Y: rows in several groups, each row roughly a mix of its group's directions:
Y (114 x 10):
[[ 28 -47  14  19   1 -22 -15   5  16  27]
 [  0  -9 -24  23  35 -21 -24 -32  13 -26]
 [  3   2   8 -21 -42  20 -14  22  43   5]
 [ -5 -30   9  34  29   2 -45 -10  -2 -11]
 [-21 -18 -45  -7 -16  29  -3  21  19  24]
 [-23 -30 -33   4 -16  20  -7  23  14  35]
 [  6  34 -26 -28 -26 -11  38  -8  15  11]
 [ 34 -39  24 -24 -21   2  -5  17  26   8]
 [ 41 -22  35  -2   8 -38  -6 -16   6   7]
 [ 12  34  17 -19 -13 -11  47  17 -23  -2]
 [-42  47   4  -2  -8 -14  11 -10 -28  -2]
 [ 16  44  17  -9  21 -22  13 -18  -8 -34]
 [-10  50 -13 -31   0   9  19   0  -3 -33]
 [-44  25 -25   1 -27  15   7  32   2   1]
 [-19 -24 -41 -23 -20  10  -1  21  14  32]
 [ 13  18  -5 -31 -24  23  25  16  41 -11]
 [-15  -1 -28  13  13 -29  15 -21 -48   8]
 [ 13  15 -30 -23  23  -4  50  -5  -2 -18]
 [-18 -39   9  11 -20  25 -20   5 -18  38]
 [ 15  35  36  -3  23 -10  12 -14 -15 -36]
 [-15 -37   7  10 -23  35 -17  14  -7  35]
 [ 22  33  15 -17 -13 -12  42  22 -25   4]
 [  6  13 -17 -25  36  -3  43 -10   4 -29]
 [ 15  44 -13  -4  23 -43   2  -5   5 -23]
 [ 40 -52  11 -10 -12 -17 -15  -3  -1  -4]
 [ 10  10 -37 -24  22 -15  43 -15  -6 -16]
 [-23 -36 -23   4 -16  24  -8  26  11  35]
 [-12 -29  10  32  27  -1 -39 -26  -2 -14]
 [-48  12   7  30 -33  15  -5  15 -15   9]
 [-15 -34   7  22 -24  42   0  18 -10  24]
 [-23 -37 -31   3 -17  21  -9  20   7  34]
 [-23  -1 -22  26  16 -20  12  -8 -51  11]
 [  1  22   5 -33 -24  -9  46   9 -24  16]
 [  5  -5 -25 -19  41 -20  33 -20 -17 -18]
 [ -6  -7  30  13 -42  12 -38  13  -3  25]
 [ 44 -41  35   1   4 -10  -9   7  14   2]
 [ 50   7  -3 -25   8 -25   3 -21  26 -15]
 [-14 -22  29  23 -20  12 -39  20 -10  24]
 [ -4  -9 -17  24  16 -25   3 -14 -55  15]
 [ 35 -56  -6 -18 -10  13 -13   2  10   0]
 [  2   1  35  28 -18   1 -51   3  -3  15]
 [ 23  40   1 -16  16 -21  23   0  17 -37]
 [ -6 -32   2  10 -27  46  13  25  -5  22]
 [-10   8 -15  25  42 -30   0 -20 -33  -7]
 [ -2  20 -27 -22  31  -6  42  -5  11 -28]
 [ 19  29  29  11  27 -17   4 -30 -17 -29]
 [-16  53 -30 -14  11  10  16  -9  -1 -24]
 [ 12  41 -13  -2  21 -42   7 -20   6 -25]
 [ 42 -25  37  24  16 -15  -9   1  17   1]
 [ 10  26 -26 -41 -21 -10  35  11   8  12]
 [-27 -34 -26  22 -16   7 -13  13   1  39]
 [ 12  11 -34 -30  21  -9  45  -6   4 -19]
 [  9  43 -18 -10  15 -36  15 -16  15 -26]
 [ -9 -12  34  21 -26  11 -44  15  -1  21]
 [-24   3   2  38  25 -25 -22 -27 -27  -1]
 [  9  -9  35   9 -17 -11 -56  -7  -4  13]
 [ 15  39 -14 -30  13 -32   5 -11  25 -22]
 [-11 -40 -24   2  14   5 -45 -17  18   7]
 [  1  22 -36 -12  29  -4  44   2  11 -23]
 [-25 -13  14  20 -35  24 -22  31   7  24]
 [-31  -8  -9  31  11 -23  -9 -20 -44  12]
 [-26 -27   0  18 -25  27 -17  17 -12  38]
 [-14 -20  17  13 -35   6 -45  14  10  24]
 [-15 -32  24   9 -28  35  -9   7 -13  33]
 [-22 -29 -36 -11 -19  24  -5  19  13  32]
 [ 19  39 -11 -20  18 -29  18  -4  17 -32]
 [-23 -23 -52   6 -22  14 -11   7   7  25]
 [ 15  26  -7 -47 -25  -2  31  14  11  12]
 [ 14  35 -10 -36 -19  -6  39  22   6   3]
 [-32  40 -25 -15   1  31  17  19   3 -13]
 [ 14  31  -3 -38 -27  -4  39  14   1  13]
 [ 18  33  35   7  26 -15   8 -22 -13 -31]
 [-23 -24 -34   1 -12   9  -4  20  20  44]
 [  7  20   0 -43 -29   1  35  23  -5  19]
 [ 13  12 -36 -29  20 -17  41 -13  -5 -16]
 [  7   0  14 -29 -26  -9  26  -3 -37  37]
 [ 10   0   7 -39 -30  21   3  21  42  -4]
 [-17 -38   5  17 -25  36 -14   2  -5  33]
 [ 23  27  31  10  24 -12   4 -25 -15 -36]
 [ -9   5 -14  27  38 -36 -15 -22 -28  -5]
 [-22 -31 -49  -8 -14  12  -8   9   2  30]
 [ 16 -16  28 -43 -20  17  -9   2  35  -8]
 [ 12   7 -34 -31  23 -20  39 -14  -7 -16]
 [ 25  19  44  17  19 -19   2 -19 -12 -29]
 [ 13  25 -27  -5  33   0  43  -7  11 -25]
 [-25 -32  -4   1 -31  31  -1   8  -9  38]
 [  3   1  -3  24  25 -15  12  -6 -59  10]
 [-24 -29 -27  -6 -24  21  -5  24  15  35]
 [  2 -12  17 -25 -26  20 -16   6  53  -5]
 [-26 -39  -1  12 -24  31 -13  -2  -7  34]
 [ 19  31   6  -4  27 -47   0 -17 -16 -19]
 [ 26  24  37  16  21  -9   2 -23 -10 -35]
 [  9  34 -15 -34 -29  -3  36  15  11  13]
 [-22 -39   9  16 -22  33 -17   2  -8  31]
 [ -7 -31 -13  22  33  -1 -41 -15  12 -18]
 [ 49 -21   8  -2  31 -22  -5 -26  13   4]
 [ -8  24 -17  31  28 -30   0 -26 -31  -6]
 [-19 -32  19   9 -27  37   2  13 -17  29]
 [ -3 -15  23  27 -28  16 -23  21 -27  32]
 [-11  -6  33  13 -35  16 -39  20   3  20]
 [ 23  39   8   2  24 -35   5 -16   4 -31]
 [ 45 -48   1 -19  -8 -12 -11  -2  15   3]
 [  7  11   9 -26 -23  32  14  32  38  -6]
 [ 31   2  19 -42 -24  22  11  29  11   2]
 [  5  17 -36 -22  14 -23  24 -29  21 -23]
 [ 36 -32  30  32  16 -23 -13   1   8   5]
 [  1  25 -37 -20  15 -16  28 -13  27 -25]
 [-23 -34  10  21 -20  22 -20  -4 -19  37]
 [ 28  22  41   7   6  -3   2 -15  -8 -43]
 [-22 -25 -44 -11 -14  24  -3  20  11  27]
 [ 14  39   4 -26 -24 -14  43   4 -10  11]
 [-19 -37   8  -1 -24  32 -17  13  -8  36]
 [-30  50 -25  -6  11  23  17  12   6 -11]
 [ 11  17 -33 -17  26  -5  49   0  -5 -17]]

which group is each row in? (one row of each group first):
[ -8 -27  20  10 -27  49   1  23   3  18] => N
[-51  11   2   2 -17  30   7  29 -21   2] => F
[ -9  -3  37  21 -26  11 -46  12   5  16] => A

[  7  21  25 -13 -26  -4  40  10 -34  20] => N
[-10 -20  22  39  28  -7 -36 -16 -18 -12] => N
[  7 -11  22 -32 -29   4 -27 -12  43  -5] => A
[ 32 -41  -8 -28 -27 -11 -11  -9  21  16] => F
[ 22  32 -11  -5  26 -29  21  -7   8 -39] => N
[-21 -30 -15  15 -15  18  -8  27  20  42] => F
[-11  -4  -5  35  19 -25 -15 -13 -48  13] => A
[ -7 -29  28  17 -30  16 -31  14 -12  29] => A
[  2  32  20 -24 -18 -11  42  16 -27   6] => N
[-27 -13 -51  -8  -7  16  -1  17  14  31] => F
